500 stands for zero in the data rows.
Every row has a hidden score. How much higher is the second row's score than the first row's in each pair? 20 means about the same, 40 much higher and 0 much lower. The score is a weighted sum of the row's numbers plus the product of two more (or one squared), each taken from its middle value.
496;403;406;556;517;633;440;452;476;348;525;542;480;599;400;274;486;652;541;594;483
461;348;382;554;443;637;487;482;419;397;595;559;535;562;352;301;506;636;577;613;541 23
491;634;725;556;335;346;502;270;290;727;237;416;570;255;492;592;616;447;425;415;287
620;449;520;430;630;577;367;517;416;498;634;400;540;402;596;619;618;515;327;549;482 33
572;459;555;438;378;452;404;404;319;593;447;380;557;456;435;448;595;551;487;571;447
649;692;633;391;586;503;456;467;513;621;475;373;501;326;695;733;635;434;313;457;450 37
661;625;652;386;516;356;386;473;462;621;487;445;508;361;706;727;641;395;292;410;480
551;545;458;406;743;543;398;549;496;397;652;467;452;430;687;576;481;433;383;473;673 16
604;335;445;401;538;634;436;537;409;481;596;527;598;475;487;431;550;583;478;553;554
295;546;411;597;497;602;661;604;657;324;465;512;298;678;524;488;345;481;595;491;449 11
572;528;605;482;416;471;442;429;361;655;431;346;535;371;537;574;629;467;417;469;381
566;392;440;465;517;624;403;533;399;519;597;476;641;481;458;429;529;585;484;633;563 26
696;622;636;406;586;430;388;475;487;654;463;399;534;346;665;760;658;403;341;427;411
299;520;390;579;540;491;552;663;708;385;483;487;386;563;596;669;499;418;558;521;374 9
616;405;406;504;528;599;460;531;404;458;638;465;706;492;427;360;504;584;555;597;615
643;494;443;361;746;571;285;624;455;424;746;441;589;476;722;562;573;465;332;462;753 18
586;751;711;440;456;469;475;311;499;655;363;429;423;403;529;716;608;410;314;403;495
627;458;424;491;596;517;523;603;526;438;626;547;571;525;597;489;423;473;539;445;668 13
438;393;428;496;431;457;667;649;621;468;526;577;608;613;455;396;340;473;684;445;505
398;522;406;541;452;453;726;648;676;439;475;542;508;606;498;485;342;457;700;469;518 16
419;428;443;511;460;380;710;668;640;518;440;573;587;589;421;411;280;453;698;452;511
455;543;630;570;323;443;530;323;398;601;277;434;483;453;335;437;587;544;504;490;344 2
599;710;747;430;551;435;445;359;494;694;323;405;464;399;561;747;643;379;359;432;518
270;598;334;548;561;476;599;679;676;392;440;504;413;597;604;656;498;422;595;471;292 7
336;541;381;585;536;581;571;593;609;303;537;598;384;685;475;437;410;520;584;542;467
318;513;437;520;456;491;708;655;669;412;463;536;423;620;514;488;377;443;650;456;438 19
488;542;709;537;294;321;550;370;350;730;234;356;587;355;445;579;602;418;423;452;321
627;545;607;425;535;460;445;447;411;623;472;428;533;309;612;662;693;446;345;467;492 27
389;553;406;552;562;399;696;672;696;430;436;554;467;573;485;492;318;485;688;487;517
595;539;414;409;725;504;458;598;520;425;647;512;529;542;675;528;449;428;393;429;758 17
420;467;464;573;380;590;426;417;392;484;499;556;456;510;335;361;561;631;527;646;517
713;472;470;422;641;539;342;514;392;518;613;389;561;389;688;763;677;488;280;489;486 30
384;348;469;504;520;411;609;598;619;466;485;518;550;572;491;445;286;437;689;414;659
552;553;467;431;739;577;395;572;519;426;680;443;566;498;713;577;478;446;403;420;707 39
525;335;392;507;450;556;392;526;396;410;625;502;637;560;437;343;512;625;523;532;528
506;492;545;531;310;501;520;341;368;570;329;459;523;421;332;367;554;589;530;548;377 13
641;525;399;380;749;476;358;578;465;381;679;461;515;453;708;591;563;500;327;466;721
499;646;519;447;725;442;498;469;605;441;608;540;487;565;652;593;309;371;436;373;654 30
349;499;393;527;490;492;559;755;707;474;432;501;408;594;491;597;479;456;618;461;394
646;617;701;468;342;347;517;364;378;717;276;420;586;275;500;609;663;463;402;472;311 14
416;421;410;547;459;487;668;645;675;401;494;536;497;583;455;459;317;441;706;483;520
696;483;478;428;576;549;389;503;435;536;645;411;581;440;560;470;593;564;401;542;600 28
605;529;490;381;658;535;337;492;428;533;559;409;557;344;675;673;639;503;320;477;551
467;553;755;457;322;402;532;370;350;743;265;424;547;297;473;563;646;442;452;462;338 18
382;396;406;496;486;417;692;661;700;414;453;548;591;559;402;469;380;448;689;448;469
407;448;436;578;415;636;467;497;529;405;600;610;428;612;386;391;476;655;563;577;560 23
467;468;447;461;439;366;660;623;669;489;519;552;630;578;530;379;293;443;700;454;604
513;535;403;409;794;476;454;522;560;406;672;507;556;468;662;588;460;404;410;402;731 16
477;578;499;412;716;416;481;503;587;479;572;553;437;476;653;631;401;361;417;365;752
429;364;416;509;414;419;633;662;669;435;371;542;594;578;450;425;367;448;708;536;497 18
556;494;630;514;369;423;518;414;368;697;384;447;496;323;452;487;630;510;461;508;345
408;402;415;527;479;455;632;659;701;474;421;544;532;574;386;480;399;430;676;462;405 24
735;631;547;403;558;478;406;538;454;548;542;413;492;320;648;695;679;425;341;495;411
388;539;628;597;322;489;496;263;412;618;359;536;408;496;335;439;552;544;502;564;338 7
362;520;368;539;462;489;614;701;716;426;428;476;471;624;539;586;408;447;635;494;404
317;608;418;646;570;673;541;541;633;350;505;641;246;705;517;451;436;499;532;580;439 22
445;391;460;481;466;416;664;700;671;449;444;534;509;560;473;474;323;398;692;352;517
511;279;422;471;496;571;505;545;487;437;608;548;615;566;500;323;435;548;608;570;647 17
620;502;431;397;739;512;340;563;481;400;685;476;536;464;744;600;528;497;332;460;717
363;467;359;592;429;619;582;540;568;357;508;587;399;675;447;360;474;603;602;503;575 12
567;397;626;494;388;436;486;430;352;633;455;419;600;400;428;469;590;545;468;524;476
349;355;432;532;505;463;604;656;644;487;451;578;510;529;404;454;357;430;716;422;532 21
468;485;501;499;587;398;643;576;636;457;524;496;577;613;492;450;307;378;659;469;709
372;488;437;493;481;489;651;646;646;482;466;525;620;641;400;449;280;422;726;459;496 15
394;590;724;589;256;462;508;272;403;634;290;570;363;473;342;423;566;534;487;552;335
367;543;400;648;513;742;460;452;578;331;618;591;243;719;409;392;499;603;525;559;510 25
598;699;722;437;457;357;486;375;484;655;300;410;453;342;612;768;642;369;300;411;384
408;514;714;529;254;380;548;318;313;748;263;459;565;348;347;487;587;515;521;455;257 22
401;488;599;545;351;399;505;339;357;649;311;491;522;401;377;440;567;576;520;529;311
513;525;495;406;688;468;543;484;577;418;588;543;516;511;694;631;377;400;388;356;660 18
455;437;542;549;306;493;483;363;366;539;442;491;433;434;313;355;590;587;521;597;423
606;348;420;464;484;599;359;513;375;500;639;484;556;438;436;376;578;593;496;606;549 30
453;446;635;562;247;420;539;296;311;721;317;454;558;343;357;462;601;491;525;515;336
467;582;462;466;534;365;620;548;639;407;588;500;551;535;560;467;305;400;578;404;701 35
437;441;504;551;390;566;476;407;372;535;480;521;543;433;285;365;549;564;543;595;529
547;403;400;439;626;577;463;551;503;374;666;494;529;498;581;442;410;502;504;483;658 16
346;467;398;580;492;478;597;614;616;368;537;593;485;671;497;407;347;533;655;525;541
676;677;653;418;588;429;417;436;503;659;404;422;511;323;645;766;614;393;318;384;490 29
616;400;506;486;427;500;390;502;331;539;532;397;590;361;518;508;629;541;405;533;450
574;515;441;411;751;427;413;534;514;417;629;502;560;454;706;600;435;449;373;376;654 21
516;533;708;473;349;379;503;360;313;740;318;389;572;275;450;561;629;451;475;449;391
388;516;657;620;336;574;562;314;431;632;295;519;319;578;351;516;550;524;481;492;225 37
447;665;632;639;318;573;530;221;523;532;311;490;213;555;408;501;599;523;449;522;259
443;421;411;526;462;711;474;522;506;387;547;512;539;591;295;310;438;620;549;657;556 29
739;460;537;353;691;476;397;646;408;497;596;440;635;416;707;639;707;430;314;514;612
519;484;722;534;355;339;636;283;335;747;319;451;593;360;439;509;621;502;434;442;387 10
376;440;409;500;447;470;669;611;599;412;511;585;633;641;468;393;342;522;666;507;573
329;598;488;615;485;622;415;311;486;450;468;573;241;639;312;411;580;600;442;634;381 20
473;404;471;448;509;434;659;612;643;511;508;526;578;565;423;474;312;431;726;414;609
435;333;403;539;441;409;629;628;700;487;417;540;544;608;424;469;387;447;653;479;473 17
469;373;397;449;419;533;603;588;559;401;587;537;539;619;450;332;386;533;670;572;573
614;632;720;414;518;413;374;456;413;699;387;409;532;269;618;707;654;384;319;439;456 28
629;738;759;474;473;372;506;332;378;728;360;428;448;364;644;739;637;391;290;423;374
625;653;688;410;535;346;437;415;463;654;466;370;467;352;657;734;679;398;332;433;477 21
465;447;375;615;484;710;472;426;491;377;565;618;363;639;393;363;425;614;536;534;501
459;474;365;618;451;617;501;571;547;378;554;631;437;623;408;326;414;610;596;550;503 21
309;604;415;537;414;444;654;598;676;350;465;603;378;663;541;546;366;470;613;497;452
597;711;785;433;506;363;409;367;460;722;312;383;435;312;610;731;634;390;303;435;423 28
540;423;655;532;342;382;438;343;356;688;367;416;565;358;474;521;627;464;441;500;382
524;413;408;495;513;542;578;597;527;437;580;551;662;553;493;349;385;525;650;555;621 32
445;443;418;589;410;561;422;434;453;394;567;573;347;614;326;333;485;636;525;647;505
593;655;702;434;437;369;397;400;404;683;324;404;548;293;616;729;656;425;351;437;406 27
406;449;411;509;347;409;672;660;633;446;527;493;566;623;461;376;267;413;717;463;582
536;378;396;430;522;607;477;595;494;433;670;512;583;555;537;410;462;584;493;584;656 21
519;375;430;540;431;648;433;414;444;401;609;542;552;580;271;295;498;631;538;591;589
589;420;402;413;741;629;370;577;468;391;687;468;569;409;625;555;585;529;356;545;605 22
408;515;687;538;275;373;594;290;304;704;262;471;581;282;360;437;572;520;525;494;314
542;560;525;423;725;421;580;462;646;483;557;534;409;550;630;624;356;363;448;378;646 28
363;348;380;495;425;395;703;623;633;439;478;565;606;595;498;436;307;451;721;421;467
657;446;408;408;649;549;414;640;477;430;697;466;543;561;648;489;490;525;465;489;647 26
588;647;816;520;297;322;539;307;337;771;283;374;485;279;538;604;667;426;367;460;314
450;483;463;636;438;635;465;327;464;426;477;594;291;644;301;464;519;587;470;625;452 16
415;459;441;488;459;425;696;638;651;463;458;545;581;642;476;453;312;447;710;437;553
510;545;531;402;738;411;497;505;565;441;537;505;504;548;670;617;394;393;417;333;723 13
422;447;446;552;475;456;656;662;716;479;438;487;506;576;485;439;385;455;662;457;513
565;648;787;529;361;426;486;308;351;721;257;388;479;286;565;649;677;409;338;407;394 20
541;489;649;463;322;374;505;419;320;691;353;414;508;302;479;523;589;504;444;476;405
400;522;423;523;479;379;623;727;672;438;484;554;498;628;474;563;413;421;677;533;428 35
524;357;465;474;589;558;528;568;529;461;630;503;566;535;592;443;376;496;545;468;613
611;377;407;457;583;578;373;601;393;440;673;443;618;487;498;440;550;557;464;567;609 23
453;425;438;609;439;635;503;404;440;406;569;556;444;571;320;372;502;666;551;628;460
606;506;499;434;592;553;368;537;376;512;587;447;578;289;635;574;633;497;348;553;494 24
474;467;454;467;501;427;670;615;671;480;514;582;573;576;464;456;281;400;655;423;708
659;693;721;411;494;410;428;408;449;693;414;461;519;382;627;781;652;392;350;387;455 32
618;654;755;465;379;395;517;354;406;766;302;453;502;336;567;657;648;423;344;437;305
671;509;469;390;716;533;384;619;469;400;744;475;568;536;678;597;542;510;429;490;702 24
465;621;522;444;694;355;494;518;647;446;612;556;446;581;580;606;331;353;456;330;626
462;587;472;461;699;426;523;451;583;392;585;530;501;504;695;584;367;396;415;392;743 9
484;385;638;523;299;394;485;393;315;663;369;427;551;291;433;507;620;490;472;473;387
497;627;504;397;673;422;504;489;612;443;563;575;495;552;721;605;384;356;468;389;703 32
592;470;592;466;454;462;446;437;377;683;521;458;589;340;509;530;602;521;420;496;434
592;706;776;475;420;298;483;303;401;753;266;402;462;294;545;653;615;420;379;423;408 9
712;609;658;401;598;447;443;501;538;599;489;443;503;402;678;723;617;415;312;487;580
687;647;709;404;515;374;496;484;468;656;371;440;468;341;661;745;649;392;303;414;416 14
532;566;667;472;314;357;462;359;363;682;343;415;598;282;461;571;655;499;452;495;372
380;459;432;626;396;665;436;391;404;435;514;515;387;604;287;389;536;625;536;594;432 17
615;499;407;384;740;571;376;605;437;461;735;429;577;443;715;612;592;509;345;505;600
670;510;477;394;616;570;294;561;438;515;654;465;571;360;681;648;684;469;300;517;565 19
695;542;537;391;635;479;430;536;393;515;520;451;519;357;639;659;643;478;343;459;516
376;586;394;553;511;466;633;688;660;463;435;500;430;639;568;646;442;426;615;495;327 29
529;382;571;525;347;488;519;392;359;602;401;475;571;463;313;427;601;557;562;552;417
427;405;408;605;513;537;622;568;620;403;509;624;497;708;464;424;378;490;644;467;476 29
569;471;437;411;642;510;487;623;520;464;649;500;656;558;585;449;421;475;540;479;633
379;542;494;618;425;613;375;359;492;428;500;593;304;707;275;368;525;632;505;676;491 14
488;326;429;500;451;566;481;479;428;442;569;489;578;515;379;303;498;632;577;599;546
688;538;463;376;637;555;345;570;455;521;653;421;608;392;706;689;696;469;288;496;519 37
351;521;540;603;387;588;471;306;450;535;423;530;361;624;305;407;556;587;520;541;346
717;507;483;402;665;526;372;573;431;476;644;410;542;437;660;605;675;498;295;559;562 27
678;588;505;363;598;501;348;498;420;556;522;415;564;350;680;691;695;432;317;467;466
491;472;472;453;496;402;611;582;653;488;531;489;522;616;504;513;321;385;628;436;642 18
565;659;746;450;452;340;517;356;364;750;361;411;511;349;592;705;634;408;328;430;405
356;531;389;638;567;656;496;553;536;318;557;576;264;750;479;404;436;617;540;589;472 16
627;491;383;375;816;558;321;586;439;446;707;466;639;438;698;574;556;539;308;442;675
305;563;434;631;515;649;465;528;568;316;554;682;269;728;401;411;445;557;545;583;483 17
348;444;385;505;450;404;641;664;677;471;429;465;442;544;405;479;360;413;672;478;455
325;556;358;578;563;425;518;754;725;386;472;432;361;534;549;643;569;450;573;471;245 29
411;721;659;707;336;574;476;239;517;556;311;558;168;592;354;533;550;570;463;525;337
542;337;479;463;405;470;457;507;326;511;548;506;609;402;426;404;583;571;529;556;523 13
572;429;384;414;556;540;523;615;507;388;653;536;603;553;561;398;415;545;569;528;674
414;392;415;495;506;435;696;655;662;441;423;525;563;603;419;440;343;463;702;418;495 17
466;455;544;566;430;658;443;372;418;539;502;535;445;522;347;327;583;596;526;596;350
367;485;422;543;455;469;633;687;678;462;461;549;524;613;528;391;321;461;682;500;538 14
406;505;618;558;372;481;514;328;369;548;463;498;434;493;342;418;572;570;481;570;403
551;321;375;458;440;597;492;540;477;422;614;494;616;501;464;320;450;588;577;565;673 17
378;522;423;544;471;457;651;701;709;438;465;503;458;563;480;541;434;450;652;485;399
570;747;752;497;469;330;485;317;422;680;325;398;420;307;630;675;637;385;318;389;418 15
452;486;698;563;236;363;576;305;309;734;258;448;554;325;368;444;556;495;502;464;247
386;501;400;573;433;650;421;469;509;356;553;687;375;699;322;361;524;629;545;624;467 23
501;328;411;520;425;635;423;426;442;459;501;527;463;533;312;372;562;630;526;629;474
471;423;423;544;374;536;379;439;375;520;514;543;540;550;370;303;527;605;540;649;432 27
466;419;477;472;455;487;677;604;682;492;473;517;571;523;423;415;299;430;690;399;580
593;316;412;437;562;552;396;571;467;398;676;494;582;435;491;411;507;573;479;559;625 17
512;360;376;444;490;524;423;616;476;437;596;467;649;531;478;368;440;554;613;587;564
652;474;383;395;712;577;360;550;438;478;690;459;563;462;657;509;610;548;355;545;698 20
460;572;681;577;303;404;609;313;374;697;317;474;519;428;344;406;572;504;492;527;333
550;697;712;463;420;360;474;320;413;715;340;356;465;366;603;723;694;422;357;394;437 23
603;313;386;463;525;559;398;551;434;478;662;431;604;436;525;381;571;552;470;589;608
646;641;662;462;542;339;501;353;396;718;448;452;446;314;628;714;634;407;340;438;435 31
490;516;771;529;272;268;568;288;351;769;259;460;567;356;410;488;597;492;496;493;264
522;286;409;547;411;623;440;435;447;449;593;505;542;580;317;350;494;648;619;633;513 18
503;373;496;515;388;527;485;433;365;520;471;479;587;454;338;398;569;631;523;615;471
493;503;639;544;274;342;559;355;300;722;254;395;617;315;396;549;594;482;489;456;312 19
530;525;458;442;668;445;531;555;577;433;606;518;511;509;689;487;368;453;511;443;716
418;482;650;592;291;462;525;305;329;643;304;450;428;417;355;495;618;523;501;513;253 17
439;507;611;553;275;403;493;318;353;597;372;420;572;415;322;454;538;543;496;519;307
497;465;655;539;298;382;490;349;307;643;276;413;659;338;363;515;575;512;533;453;366 16
643;354;448;456;539;531;428;486;366;500;620;459;578;437;464;464;588;600;471;535;574
463;489;713;506;257;372;554;360;325;700;301;416;583;381;432;487;585;473;464;503;290 18
436;391;446;511;443;462;756;668;671;420;455;523;613;612;496;427;283;470;703;406;518
383;380;436;498;487;415;711;712;690;480;488;557;575;591;443;439;339;466;690;454;574 24
611;403;487;466;455;442;457;466;365;526;488;457;620;450;442;404;610;573;477;571;511
456;437;483;455;550;410;632;585;639;434;554;534;584;578;516;433;332;462;665;417;660 27
478;425;358;534;495;564;538;548;554;351;520;517;455;610;411;352;418;618;617;562;530
265;667;377;599;568;498;617;672;737;368;453;626;303;657;599;589;417;455;563;453;399 33
369;676;623;615;310;554;498;230;449;572;334;554;330;509;356;462;534;584;473;554;316
576;582;529;423;694;464;581;509;605;397;600;581;415;467;631;582;306;373;495;374;757 21
264;691;423;612;532;485;625;647;708;374;467;536;388;658;581;598;390;452;576;439;313
687;702;716;371;527;476;505;395;498;668;395;421;556;365;633;710;600;410;325;457;469 26
407;547;433;620;467;719;395;429;469;395;587;576;334;623;347;344;506;642;503;602;365
362;506;383;647;577;754;453;475;561;334;558;633;291;705;389;390;480;601;514;585;474 13
417;348;383;598;430;659;442;438;484;411;567;539;412;581;324;298;462;652;544;656;540
456;426;516;540;371;624;425;363;397;514;525;495;443;564;287;369;549;619;496;637;425 29
318;583;387;560;523;579;574;618;723;458;408;540;373;630;584;613;391;426;605;488;396
352;429;427;522;498;451;709;698;676;415;459;571;542;657;485;444;333;444;685;502;465 18
358;496;360;624;496;651;401;470;502;392;600;563;330;659;342;366;492;629;516;536;543
496;503;652;520;337;379;567;356;345;728;300;431;495;346;349;438;602;563;513;506;301 25
405;515;497;543;311;540;513;368;337;585;467;495;519;526;298;389;571;610;546;594;434
520;537;542;452;551;464;621;543;634;480;498;511;507;526;521;464;319;396;623;403;558 24
526;517;454;444;588;398;568;567;624;410;559;497;532;587;570;516;288;379;565;372;643
525;353;407;452;445;512;412;495;379;456;575;485;630;478;442;378;518;603;526;586;518 17
390;441;325;535;514;463;563;719;675;427;477;463;517;577;422;583;421;473;634;494;415
431;439;444;480;496;456;681;642;662;504;506;544;603;569;513;391;288;471;691;443;571 17
435;461;449;487;455;369;659;671;672;487;430;549;501;558;432;452;276;435;686;461;487
535;488;640;485;336;271;546;377;305;671;360;345;614;371;386;515;596;513;467;476;344 10
708;446;410;420;706;617;343;565;429;443;718;414;516;457;644;564;549;523;366;559;688
667;507;438;448;679;545;311;573;430;471;677;452;528;443;622;542;594;501;327;497;596 21
599;383;373;421;614;636;454;584;438;444;683;500;579;477;573;478;546;558;427;522;591
537;426;554;497;377;449;420;393;317;615;375;441;574;404;412;423;595;455;469;560;396 8
361;690;687;642;351;573;521;285;529;575;331;571;255;521;369;496;543;542;456;549;293
410;415;435;492;483;481;628;675;650;500;452;547;623;586;485;400;306;442;710;438;488 21
424;462;410;560;417;532;563;527;558;354;546;599;463;690;424;336;415;592;620;546;570
675;647;603;428;569;363;424;487;473;608;502;449;477;354;678;668;641;424;268;450;475 30
483;633;781;470;469;314;528;271;420;698;321;400;496;369;593;727;666;419;336;412;281
276;625;408;629;504;570;621;668;701;372;467;575;282;708;559;604;404;466;578;478;386 26
462;415;418;490;481;468;572;604;574;430;523;503;574;622;381;354;328;535;654;564;582
468;547;563;597;325;585;459;290;419;554;339;575;343;521;257;453;508;625;498;623;374 21
384;415;396;525;465;437;715;631;714;499;462;496;571;571;420;459;395;444;734;474;445
400;460;399;560;466;470;705;643;685;442;509;567;590;612;452;400;312;471;690;457;533 21
632;734;745;478;458;414;429;350;456;671;339;481;374;388;506;710;648;390;341;441;410
514;510;478;447;611;529;506;552;577;422;591;517;486;528;643;522;429;472;517;424;710 13
543;573;713;500;354;342;549;330;355;669;310;417;520;353;474;597;640;450;413;450;343
352;500;385;619;502;592;628;516;606;370;565;606;303;724;437;427;380;562;603;550;575 21
482;425;469;475;478;510;617;607;598;404;568;554;604;562;468;356;346;525;694;455;648
634;476;385;447;611;499;400;588;496;425;682;514;583;493;598;456;475;531;451;506;618 19
458;495;710;585;267;288;537;306;290;741;286;447;599;351;414;489;592;476;492;438;328
735;589;558;400;624;540;456;541;416;523;530;411;494;397;744;646;678;481;275;470;500 29
572;554;696;506;321;461;496;356;339;749;323;434;540;306;492;576;572;477;436;467;390
382;448;378;532;460;641;533;555;619;348;559;573;466;602;411;428;387;603;637;546;485 19
635;662;719;414;471;320;461;373;457;704;389;406;474;328;658;716;648;398;289;439;413
658;596;593;456;571;382;460;485;444;618;480;438;522;342;566;666;599;460;352;538;533 24
438;433;604;586;317;472;506;331;416;623;361;477;450;426;295;405;573;560;520;553;409
404;410;425;510;427;488;658;669;659;469;412;524;565;526;491;452;335;437;695;456;508 24
331;565;359;599;559;416;633;636;721;394;341;531;312;586;634;655;426;421;577;493;366
520;508;606;571;314;431;533;339;391;618;362;484;513;455;305;458;574;583;526;499;336 28
392;573;443;630;378;702;448;328;432;514;441;585;400;608;280;397;566;617;507;583;404
532;587;714;497;395;350;492;341;369;704;270;363;514;269;493;577;636;425;432;408;304 12
507;389;496;463;386;429;467;468;325;579;510;402;575;424;431;443;599;571;476;535;436
442;434;509;561;370;573;440;323;387;542;505;516;488;504;316;379;574;598;532;560;421 22
654;504;410;405;593;566;369;601;466;391;677;489;545;444;606;463;507;511;440;558;691
280;625;415;555;513;533;608;581;673;364;512;588;355;684;497;559;343;492;586;450;444 17
476;471;404;583;502;620;504;518;461;360;601;558;416;627;367;348;458;562;604;605;506
387;536;471;655;455;729;405;289;520;348;521;596;273;688;313;426;475;643;448;636;478 15
406;576;663;663;333;524;549;322;459;657;301;495;366;524;355;475;579;547;464;517;269
693;540;468;397;671;578;319;559;410;422;672;437;578;364;664;642;657;521;316;507;561 23
693;450;444;373;632;554;327;593;418;450;628;466;582;347;694;682;660;483;297;500;534
500;428;545;559;423;623;494;348;355;518;406;525;441;519;370;395;547;608;510;563;481 8
518;475;526;531;384;604;503;361;407;557;426;537;527;506;294;325;544;598;528;597;437
581;600;668;436;427;403;501;402;376;738;337;394;516;324;557;635;651;451;373;454;308 27
413;360;512;487;475;452;669;649;692;492;473;520;542;553;424;450;317;418;715;413;558
588;683;759;476;467;451;478;361;425;680;290;425;453;395;596;745;643;344;306;433;443 25
581;780;724;475;520;384;529;297;486;719;289;427;432;353;568;745;609;386;325;393;407
566;660;762;477;420;339;434;328;385;747;242;429;514;301;516;654;653;439;372;380;306 18
710;502;432;400;686;498;316;567;423;476;667;424;564;334;714;599;615;484;289;499;566
512;611;504;433;689;449;520;518;607;458;581;552;439;557;659;617;358;367;418;336;733 16
483;458;496;447;558;446;671;587;614;474;427;524;556;627;453;448;265;439;693;402;573
407;473;331;532;570;445;546;714;727;464;417;483;382;612;461;636;561;448;550;459;309 39
570;410;451;446;673;484;536;632;576;441;603;559;554;568;596;469;377;466;537;479;719
504;515;450;460;599;537;525;571;608;429;638;524;584;535;557;492;397;435;527;444;694 30
301;544;393;662;564;665;453;446;543;305;598;619;318;674;417;421;444;600;510;597;504
481;495;658;519;356;373;550;382;318;704;297;428;590;319;366;410;615;511;492;455;368 14
653;700;763;446;425;451;439;328;481;693;342;483;449;380;581;753;617;423;329;465;440
640;501;399;377;714;575;338;609;446;428;792;486;569;487;615;549;608;506;381;498;619 22
317;604;382;651;596;480;651;654;730;383;403;587;371;693;592;593;386;457;581;450;441
715;439;444;422;656;540;309;562;348;408;664;416;578;394;708;577;632;533;312;556;682 17
443;368;374;533;435;647;556;525;523;357;624;523;500;564;389;318;428;592;603;515;591
374;489;352;668;506;674;415;456;629;319;605;665;277;580;473;412;503;601;501;580;470 22
483;307;413;504;483;562;551;611;519;372;591;501;601;547;431;327;429;591;654;579;587
377;523;332;527;505;520;565;670;719;440;447;529;434;581;462;633;506;427;592;527;305 32
478;338;521;520;316;510;515;393;365;510;454;499;578;431;339;413;581;601;545;562;389
347;501;411;582;456;553;611;549;647;352;534;542;477;635;454;411;364;546;656;504;469 29
564;538;697;476;400;347;460;373;370;773;351;429;484;257;559;617;645;463;391;470;395
428;418;470;471;467;378;706;589;638;486;480;536;617;551;442;416;282;420;712;446;567 19
402;467;502;589;425;542;462;374;396;512;436;545;492;530;316;373;543;621;521;598;536
382;479;457;542;455;617;441;387;448;466;540;540;474;574;296;343;532;656;544;652;501 29
507;612;671;609;219;428;543;301;393;705;237;482;433;452;325;522;577;511;469;501;300
428;480;439;489;465;412;767;664;685;469;440;537;570;605;442;370;299;440;717;445;532 20
533;311;393;549;511;576;467;529;463;429;579;520;656;525;357;319;472;615;578;589;530
386;549;719;570;275;401;551;281;419;706;235;490;520;386;342;481;588;524;522;497;360 15
682;498;391;407;756;575;327;581;443;458;692;437;590;435;717;566;654;496;331;570;613
341;550;414;688;502;731;402;310;500;318;539;621;231;709;332;420;548;656;467;631;420 11
681;404;423;409;666;591;342;603;462;411;731;463;555;430;665;559;590;533;338;519;613
531;598;487;419;667;443;519;490;555;475;599;577;491;569;699;609;367;371;445;331;712 16
603;613;432;380;728;458;453;529;591;407;669;514;464;501;698;594;421;447;414;407;700
520;399;372;447;575;541;492;614;506;391;638;561;639;528;518;399;446;505;565;499;621 19
301;459;365;635;555;671;471;462;605;332;582;637;211;657;457;454;482;638;531;548;405
521;510;669;499;371;381;559;412;315;696;365;465;544;376;445;513;610;484;458;493;338 21
550;696;785;481;415;337;449;271;437;718;309;359;433;362;555;716;649;432;323;374;370
302;535;345;629;549;638;569;541;629;289;522;601;364;738;430;406;432;519;567;529;512 16
669;374;435;446;605;569;397;549;415;446;673;465;515;464;597;478;552;546;438;550;622
663;524;504;441;560;518;310;508;405;528;553;464;580;366;660;620;681;498;333;500;495 24
547;370;409;504;459;577;394;432;359;487;539;516;585;548;323;335;538;612;538;598;444
297;533;422;612;567;643;506;592;638;351;568;621;322;648;465;486;407;523;580;524;470 22
605;461;463;446;474;547;399;489;385;543;583;462;647;432;456;420;617;582;478;605;523
568;349;444;451;488;535;365;518;373;570;632;448;626;398;535;469;587;569;468;550;563 13
658;719;794;448;460;387;468;348;474;720;323;393;436;343;560;775;663;416;306;447;422
434;486;500;530;576;474;620;557;659;461;503;559;578;627;437;481;260;413;629;399;633 13
469;465;599;525;335;459;546;416;322;606;352;435;535;448;356;429;569;563;514;500;395
640;617;636;416;569;498;428;410;392;684;509;463;550;312;659;703;669;399;334;450;475 37
